One turn moves every row onto another: examples first, then more rows asked
Z275: [ 1.04 -2.14  0.68  0.06 -2.27  1.59  0.49 -1.14 -0.28  0.08 -2.21  0.01
 -1.66 -0.36  0.29  0.45]
Z110: [-0.52  0.28 -0.58 -0.34 -1.66  1.42  0.62 -1.99 -0.81 -0.77 -1.83 -0.10
  0.30 -2.54  0.42 -1.51]
Z912: [-0.59 -1.81 -0.46 -0.56 -2.24 -0.83 -1.16  0.01 -1.39  0.04 -1.27  1.87
 -1.65  0.07 -0.29  0.40]
Z367: [-0.59 -1.88 -0.82 -0.68 -0.20  0.71 -0.59  0.93 -1.06 -0.90 -2.57 -0.75
 -1.70 -0.50 -0.58  1.04]
Z661: [-0.41 -0.38 -0.24 -0.13 -0.89  1.55 -0.15  1.34 -1.07 -1.40 -2.13  0.17
  0.29  0.05 -0.55 -1.28]
Z522: [ 0.18 -1.19 -1.33 -1.59 -0.14  0.08 -1.30 -0.18  0.82 -0.09 -1.46  0.00
  0.26 -1.65 -1.55 -0.21]
Z618: [-0.91 -1.32 -0.48  0.15 -0.65 -1.42 -1.25  0.45 -1.10 -0.66 -1.24  1.04
 -0.43 -2.25 -0.42 -1.77]
Z886: [-1.06  0.98 -1.15 -0.43 -2.67  0.82 -0.59 -0.30 -1.42 -0.34 -0.79  0.56
 -1.30 -0.23  1.26  0.23]
Z494: [ 0.42 -1.12  0.88 -0.47 -0.81  0.10 -2.14 -0.42  0.29 -0.90 -1.63 -0.90
 -1.74  0.39 -0.34  0.53]
Z257: [-0.27 -2.09 -1.44 -0.59 -2.27  0.34 -0.82  0.47 -1.92  0.19 -0.49  1.53
 -1.01 -0.55 -0.91 -0.29]
Z533: [-0.14 -2.71  0.35 -0.34 -1.77 -1.08 -0.71 -0.43 -1.58 -1.36 -1.53  0.17
 -0.48 -0.22 -1.37 -0.72]
Z332: [-0.12 -1.18 -0.16  1.16 -0.90 -0.13 -1.09 -1.00  0.24  0.10 -0.58 -0.30
 -1.48 -3.49  0.69 -0.17]
Z182: [-0.12 -2.30 -0.74  1.10 -1.70  0.44 -0.93 -0.34 -0.01  0.74 -1.59 -0.16
 -0.48 -3.20  0.90 -0.15]
Z938: [ 0.70 -0.50 -1.58  0.10 -1.25  1.15 -0.58  0.61 -0.99  0.42 -1.45 -1.22
 -0.38 -1.64  1.66 -0.03]
Z252: [ 1.14 -1.88  0.37 -0.66 -2.62  0.89  0.57 -1.09 -0.48  0.09 -2.14 -0.72
 -1.98 -0.44  0.60 -0.62]
Z133: [ 0.25 -0.67 -1.20 -0.87 -1.59  1.17 -1.31  0.49  0.02 -0.34 -1.04 -1.68
 -1.68 -1.60  1.48  0.11]
Z202: [-1.00 -0.26  0.25  1.30 -1.77  0.65  0.97 -0.85  0.50 -0.70 -2.18  1.02
 -1.80 -1.69  0.76  0.72]
Z328: [ 0.52  0.22 -1.66  0.35 -2.59  1.22 -0.30 -0.03 -1.37 -0.16 -0.54  1.15
 -0.86 -0.64  0.74  0.78]
Z870: [-0.69  0.21 -1.03 -1.57 -1.61  0.90 -0.48 -0.52 -0.47 -0.42 -0.96 -2.01
  0.06  0.00  0.54  0.12]
Z682: [-0.50 -1.00  0.80 -0.73 -1.78 -0.23 -1.57 -2.78  0.25 -0.41 -0.79  0.39
 -1.91 -0.84 -0.80  0.21]
Z315: [ 0.51 -2.38 -0.96 -1.95 -0.52  0.79 -0.92 -0.35  0.46 -0.16 -1.95 -0.17
 -0.04 -1.59 -1.28 -0.35]
Z236: [-1.26 -0.85 -0.71 -1.42 -0.64  0.25  0.86  0.35 -0.95 -0.78 -2.13 -0.89
 -1.34 -1.70  0.29 -1.97]
Z903: [-0.47 -2.42 -0.77 -0.83 -1.84  0.48 -0.14 -1.37  0.06 -0.92 -1.69  0.75
 -2.41 -2.19 -0.95  1.12]
Z672: [-0.52 -1.00  0.48 -1.63 -1.39 -0.46 -1.66 -0.56  0.11 -1.43 -2.14 -1.04
 -0.95 -0.73  0.03 -2.05]
Z196: [-0.47 -0.67  0.71  1.18 -0.48 -0.64  0.03 -0.44  0.20 -0.98 -0.32 -0.37
  0.10 -1.99 -0.58 -1.78]
Z280: [-0.95 -1.55 -0.88  0.31 -1.50 -0.46 -0.31  0.26 -0.67  0.60 -0.69  1.45
  0.00 -2.44 -0.26 -1.88]
Z856: [-0.38 -0.03 -0.30 -0.47 -3.09 -0.38  0.16 -1.80 -0.62 -0.92 -1.19  1.22
 -0.19  0.34  0.03  0.59]
Z815: [-0.86 -0.53  0.21  1.03 -0.70  1.20 -0.11 -1.65 -0.39  0.34 -0.79  1.60
 -0.25 -1.26 -1.46  0.78]
Z107: [-0.43 -0.05 -1.07 -0.67 -2.09  0.88 -0.12 -2.73 -0.68 -0.67 -1.65 -0.31
 -0.20 -2.99 -0.04 -0.90]
Z408: [-0.28 -1.53  0.10  0.61 -1.67  1.13 -1.12 -0.97  1.33 -0.66 -0.67 -1.61
 -0.65 -1.90 -0.07  0.99]
Z633: [-0.59 -0.06  0.18  0.86 -1.95  1.27 -0.11  1.14 -0.87 -1.60 -2.24  0.29
 -0.33  0.12 -0.12 -1.37]
Z709: [-1.08  1.32 -0.11 -0.78 -0.77  0.10 -1.78 -0.92 -0.44 -1.78 -0.84 -0.07
 -0.42 -0.55 -0.65 -0.98]
Z482: [-0.98  0.57  1.42  1.06 -1.60  0.11 -1.05 -2.07 -0.21 -1.05 -1.56 -0.24
 -1.17 -1.01  0.65 -0.67]
Z920: [-1.05 -0.85  0.37  1.43 -0.51  0.83 -0.78 -0.72 -0.64  0.51 -0.91  0.90
 -0.69 -0.49 -1.69  0.99]
Z544: [-1.04  1.24 -1.20 -0.37 -0.10  0.01  0.87 -0.50 -0.48 -0.90 -1.00  1.17
 -0.82 -1.64 -0.50 -0.29]

Z275 turns into Z661
Z856 turns into Z533
Where do these go?
Z672 turns into Z482
Z938 turns into Z328
Z252 turns into Z633
Z332 turns into Z133
Z202 turns into Z367

